In the rows, 128 means zero.
T: rows in 4 groups, each row roughly a mix of its group's directions:
T (100 x 10):
[[143 128  93 130 142  62 128  80 136 121]
 [ 78 149 164 132 156 151 164 147 121  95]
 [117 178 163 118  91 152 118  99  89 132]
 [107  97  86 131  91 123 176 111 147 157]
 [110 140 163  95 150 154 147  77  95 148]
 [150 162 135 106 122  77 132  72 110 118]
 [133  66  82 124 139 118 160 148 157 130]
 [162  84  85 121  96 112 100 110 127 159]
 [120 127 134 171 131 120  58 160 144 143]
 [ 73 101 118 122 166 134 157 114 102  92]
 [172 112 129 164 179  97 159 116 124 144]
 [117 113 123 114 163 112 184  97 121  81]
 [122 136 151 134 110 197 163 113  94 127]
 [150 180 166  95 116 119 133  82 114 116]
 [122 107 120 174 125 124 164 176 157  93]
 [ 74 141 122 142 114 124 183 142 167 116]
 [148 166 144 141  83 134 152 147 169 166]
 [138 114  92 151 105 102 102 179 164 106]
 [117 161 171 103 137 147 130  77  92 147]
 [157 176 176 170 145 132 138 105 117 134]
 [ 71 104  95 134 113 114 169 129 161 112]
 [102 168 179 108 138 164 124  91 111 134]
 [107 117 124 161 155  97  60 137 146 124]
 [129  72  90 131 151 118 146 157 173 124]
 [142 165 150 141  85 137 156 150 173 159]
 [ 67 113 114 144 106 115 157 167 102 148]
 [113  83  76 109 101 117 118 164 155 116]
 [109 125 121 116 164  94  65  91 125 130]
 [107 157 104 125 146  88 146  99 187 127]
 [114 125  84 142 132  74 158  80 124 129]
 [154  98  77 146 117  81 117 165 133 122]
 [160 155 133 108 127  77 125  71 109 117]
 [102  94  76 129 113 111 173  96 141 143]
 [109 130 148 118 190 142 132 112  82  95]
 [112 122 126 119 134  83  92 188 159 138]
 [110  93  93 121 131 119 106 174 177 107]
 [ 92 157 173 130 154 142 169 142 150  95]
 [107 179 172 112 115 154 109 100  94 128]
 [117 108 119 131 156 115 193 115 131  78]
 [116 119  82 120 100 145 196 118 129 140]
 [150 147 133  71 107 149 166  97 101 145]
 [128 109 128 172 122 130 170 178 154  94]
 [118  76  90 118 153 112 126 161 173 119]
 [166  99 110 173 161 103 155 149 156 128]
 [142 131 133  68 136 121 174  89 111 105]
 [138 127 172 117 103 173 120 155  75 129]
 [ 69 103 108 151 115 132 152 174 120 148]
 [112 157 102 126 143  83 151  85 172 126]
 [133 145 131 150  94 152  78 155 130 180]
 [ 72 114  98 138 108 120 180 129 159 123]
 [110 182 173 117 106 158 113  98 104 130]
 [ 88 118 103 108 113 137  90 178 150  97]
 [116  92 100 117 168 118 101 102  80 103]
 [173 168 145 138 100 136  85 157 122 157]
 [103 118 129 143 180  94  77 101 128 111]
 [107 105 128 119 125 154 202 101 121 150]
 [103 113 120 177 152 104  72 146 149 123]
 [144 148 151 132  91 137 175 132 179 160]
 [127 134 149 138 147 110  44 131 130 138]
 [119 156 170 108 145 150 140  77  89 147]
 [138 153 115 116 129  67 141  70 121 120]
 [108 109 109 132 143  98 100 183 175 139]
 [162 153 142  90  81 161 142 135 113 162]
 [115 154 100 131 147 105 156  81 182 124]
 [ 81 134 126  74  95 157 111 122  97 123]
 [111 100 116 173 146 108 157 158 156  84]
 [129 145 122  92 120 122  67  97 115 171]
 [110  92  92 121 161  99  90 111 108  90]
 [ 80 155 148 137 163 122 129 151 138  73]
 [164 166 133 139 121 105  64 153 144 123]
 [ 95 108 137 116 170 153 165 105  82 112]
 [105 180 173 114 113 160 112 102 100 127]
 [104 153 123 125  77 137  80 162 148 102]
 [150 104 153 133 112 184 119 145  74 126]
 [135  68  94 125 164 123 171 139 143 133]
 [127 156 106 122 137  75 147  71 151 123]
 [107 182 173 113 118 148  98 103 102 127]
 [157 128 142  63 121 114 171 119 126  96]
 [ 70 104 109 125 161 133 164 113 102  99]
 [113 184 169 117 100 148 102 101 103 129]
 [129 117 126 142 130 140 209 138 129  93]
 [163 130 128 128  82 132 160 118 163 179]
 [ 92  92  63 134 111 106 149 110 132 133]
 [140 158 188  96 114 157 103 161 124 126]
 [103 140 126 132 147 161 132 154 202 132]
 [ 95 102 109 152 175  87 116 114 144  91]
 [106 110 122 178 150 102  80 155 155 115]
 [155 160 178  92 107 114 109 121  86 121]
 [110 159 118 112 130  52 132 108 151 130]
 [176 121 107 127  87 124 137 108 140 185]
 [ 80 161 162 136 155 150 161 150 119  97]
 [134  76 103 107 163 121 118  86  91 118]
 [157 167 172  93 111 102 113 105  94 119]
 [142  79  98 140 182 105 149 153 142 125]
 [122 164 170 134 113 140 175 146 177 133]
 [100 166 172  98 139 153 112  91  99 134]
 [123 127  80 143 145  84 151  76 150 125]
 [124 187 157 129  94 126  84 116  99 124]
 [152 145 134  75 102 153 175 105 104 141]
 [115 121 128 172 132 113  62 161 151 137]]

the three rows of each list that fit no group, in list order (the others fit one group, some only roughly):
- z672: [177 162 149 125 148 127  70 134 103 128]
- z878: [123  95 128  92 139 149 175  87  95 150]
- z128: [101 137 119 177 146 143 112 168 180 129]
- z107: [172 140 140 123 138 102  59 136 143 110]
- z824: [177 159 167 125 134 119  76 146 147 119]
- z7: [ 88 166 154  92 134 138  89 105  94 123]
- z357: [131 157 179 132 155 146 149  80  99 144]
- z551: [112 120 133 153  91 156 166 179 144  97]
- z2: [115 132 124 151 131 119  47 135 135 159]
- z915: [146 155 127 113 122  56 121  90 109 117]
- z829: [142 171 153  93  86 145 157 123 115 166]
- z484: [ 98 170 147 107  79 155  97 113 103 124]
- z315: [ 96 125 151  76 140 159 149  90  97 145]
- z759: [ 97 172 176 136 143 143 152 158 148 100]
- z806: [ 93  84  77 166 122 121 156 134 119 142]
 | z128; z551; z829
- z740: [130 135 150 111 129 157 173  77  88 151]
- z436: [115 104  82 120  91 110  97 173 150 107]
- z993: [165 116 109 120 143  83  73 108 149 110]
- z158: [163 175 185 131 119 152 137 147 143 148]
- z181: [137 119 158 119 120 189 121 113  73 142]
- z513: [143  93  84 155 142 101 126 173 160 110]
- z233: [131  61 100 123 150 151 148 150 141 160]
- z954: [ 99  95  80 154 128  88 162 112 109 138]
- z137: [119 120 137  90 123 153 164  79  85 153]
- z314: [142 141 136  66 136 129 147  75  98 130]
- z219: [120 141 166 119 165 163 178 108  95 131]
- z827: [139 122 137 111 143 130 202 115 152  91]
- z98: [ 92 119  82 147 128  76 162 105 126 138]
- z18: [163 117 103 176 138  89 116 169 149 112]
 | z181; z233; z827
- z649: [ 83 127 133 132 124 163 195 128 108 140]
- z165: [106 106 133 112 179 148 148 103  78 103]
- z728: [168 162 163 160 145 118 152  94  97 146]
- z62: [102  70  96  91 151 143 160 134 138 130]
- z793: [140 127 144 118 137 144 177  78  85 156]
- z641: [145 142 142  76 133 135 125  77 119 175]
- z778: [ 82 133 141  71 112 164 123 104 102 132]
- z29: [171 112 106 179 146  91 136 160 149 122]
- z271: [136 117 120 136 124 152 212 131 125 107]
- z230: [104  79  77 112 104 127 107 164 139 141]
- z143: [130 103 128 147 110 180 123 191 145 137]
 | z641; z230; z143
- z363: [168 169 146 128 103 117  67 112 138 130]
- z535: [155 167 126 144  94 110  80 158 160 140]
- z342: [126 111  94 127 154  92  68 122 114  94]
- z263: [141 114 125 143 103 132 184 178 154 100]
- z180: [155 110 154 131 129 193  99 168 136 123]
- z284: [147 170 185 122 159 159 155 122 109 135]
- z160: [107 143 149  99 106 160 149  86  79 144]
- z849: [140 142 118 116 120  55 131  89  98 125]
- z227: [167 173 136 102 103  96 142  83 112 133]
- z966: [176  82 109 161 163 123 140 153 148 143]
 | z363; z227; z966
- z373: [145 132 120 132  84 110 111 159 181 169]
- z486: [ 98 143 124 126 147 107 112 163 199 128]
- z85: [159 110 102 123 127  86  66 122 149 109]
- z742: [129 117  99 128 155  95  61 130 119  96]
- z448: [148  80  81 113 114  96  97 104 150 121]
- z72: [119 125 112 147 115 122  93 178 183 100]
- z600: [138 149 106 132 145 117 163  56 149 121]
- z758: [117 121 150 138 122 209 137 159 126 132]
- z455: [110  91  63 149 126 144 144 142 159 146]
- z489: [139 131 109 161 101 105  71 150 171 131]
 | z373; z455; z489
- z858: [128  85  84 116  99 137  93 173 144 125]
- z803: [174 111 112 114  83 154 179 134 117 139]
- z113: [174 125 106 183 100 105 133 161 143 126]
- z483: [155  93  86 120 122  84  87 104 149 125]
- z666: [ 88 124 132  70 122 156 134  95  92 139]
- z321: [188 125 119 129  90 116  88 132 154 156]
- z395: [ 83  79  92 121 148 133 156 103 103 113]
- z202: [170 110 149 124 112 130 109 115  57 118]
- z252: [131 164 140 157 101 121  62 132 102 111]
- z620: [ 95 134 168 123 136 144 187 129 165 109]
- z530: [114 130 176 122 139 153 194 128 155 117]
 | z858; z803; z252
- z715: [110 129 133 141 161 106  51 108 125 137]
- z855: [125 156 118 127 135  68 174  91 135 110]
- z12: [123 107  75 160 149 116 166  85 144 122]
- z355: [113  96 103 103 120 150  74 168 151 111]
- z739: [166 147 135 128 140  94  62 135 148 106]
- z32: [178 157 132 138  84 132 105 144 133 175]
- z144: [ 95 136 165  86 160 162 132  89 110 136]
- z856: [152 150 144  66 112 147 135  93  99 150]
- z38: [ 89 129 152  76 157 155 128  90 105 139]
- z658: [152 133 164 116 102 150 123 118  57 125]
- z408: [176 148 141 127 125  99  66 137 157 122]
- z880: [126 108  73 162 143 118 155  87 160 124]
- z847: [ 92 101 130  82 151 166 163 107 105 135]
- z662: [ 86  76  94 121 153 117 119 113 101  98]
- z306: [ 99 128 119 134 147 139 168 175 181 109]
 | z855; z355; z306
- z712: [155  86 105 154 179 104 159 144 147 131]
- z414: [145 153 124 135 145  66 145  74 129 121]
- z246: [138 167 180 127 141 164 177 131 129 143]
- z711: [159 167 180  90 126 145  97 132 147 115]
- z418: [107  90 115 120 149 191 139 159 129 157]
- z801: [ 99 145 153 159 147 111  66 144 158 132]
- z294: [122 121  89 129 145  54 116 119 155 138]
- z389: [ 90 120 111 168 164 115  75 104 127 136]
- z102: [145 136 179 103 108 136  95 166  86 128]
- z630: [116  96 127 139 135 152 100 199 152 137]
 | z414; z418; z801
- z802: [150 108 143 135 147 193 103 162 158 122]
- z800: [ 89 124 144  74 133 163 142  96  94 137]
- z392: [ 86  76 108 114 159 130 143 105 100  98]
- z66: [180 148 139 189 138  92 125 135 128 129]
- z110: [115 170 152 143  98 144 182 141 157 150]
- z405: [ 92  80 111  86 155 159 159 121 125 126]
- z403: [164 144 126 150  93 120  76 170 150 116]
- z291: [143 167 166 131  96 142 176 160 153 130]
- z78: [ 90 120 108 136 179  96 102  83 123 116]
- z679: [188 121 106 130  97 126 136  78 122 155]
 | z403; z291; z679
- z692: [111 146 140 154 115  96  67 158 162 126]
- z932: [138 116 135 115 137 124 202 132 130  79]
- z201: [167 119 121 151 182 107 159  84 126 131]
- z116: [119 116 170 114 172 160 163 107  90 117]
- z425: [103  79 114 112 147 159 164 142 174 126]
- z424: [ 93 127 124 133 107 134 200 125 165 139]
- z53: [167 124 103 126 122  88  64 121 147 122]
- z182: [141 136 153 120 135 143 169  74  87 158]
- z175: [ 82 145 144  74 137 145  94 100 105 125]
- z947: [122 146 186 113 131 187 128 114 117 153]
 | z692; z201; z947
- z378: [ 98 153 180 135 140 140 173 142 162 107]
- z163: [144 138 172 117 183 134  96 128  99  96]
- z299: [101  79  69 130 114 102 103 124 123 113]
- z821: [175  97  94 149 115 119  90 113 140 167]
- z602: [152 168 128 150 123 110  61 128 137 157]
- z253: [121 141 132 140 135 120  48 118 123 165]
- z999: [157  80  90 137 183 119 133 151 139 131]
- z844: [170 137 139 122 159 119  68 116  90 119]
- z729: [108 168 165 101  96 154 117  86 105 141]
- z157: [185 155 152 127 122 114  73 142 149 130]
 | z821; z602; z999
- z228: [ 85 162 145 143 121 122 145 169 168  93]
- z213: [120 113  83  90 115 125  99 145 162  81]
- z111: [120 124 134 127 110 176  85 158 128 182]
- z747: [161  95 121 108 153 113  73 103  94 116]
- z250: [123 101 113 134 123 109 181 161 160  83]
- z28: [ 89  71  80 119 134 120 143 103 114 119]
- z454: [ 78  91 104  78 131 151 120 150 142 113]
- z416: [105  74  96 114 146 142 149 154 171 117]
- z763: [139 126 148 174  99 130 154 182 164 132]
- z170: [ 97 163 144 105  72 157  96 118 112 131]
 | z213; z111; z763
- z752: [136 145 115  77 130 145 172  91  94 105]
- z518: [139 134 165 112 104 113  89 180  88 137]
- z91: [128 118 130 182 111 129 109 190 159 125]
- z986: [146 108 124 117 165 107  66 115 101  96]
- z55: [124 112 129  94 125 149 172  80  89 155]
- z212: [128  97  82 114 129 147 171  99 163 157]
- z147: [106 114 135 135 129 203 134 169 146 134]
- z734: [121 132  86 143  94  85  97 145 173 119]
- z811: [130 135 149 114 129 152 167  82  77 158]
- z507: [100  72 101 138 147 143 150 162 166 126]
- z583: [113 139 131 124 143 121  55  94 114 162]
- z79: [ 83 159 138 148 120 127 152 166 172  99]
 | z752; z212; z507
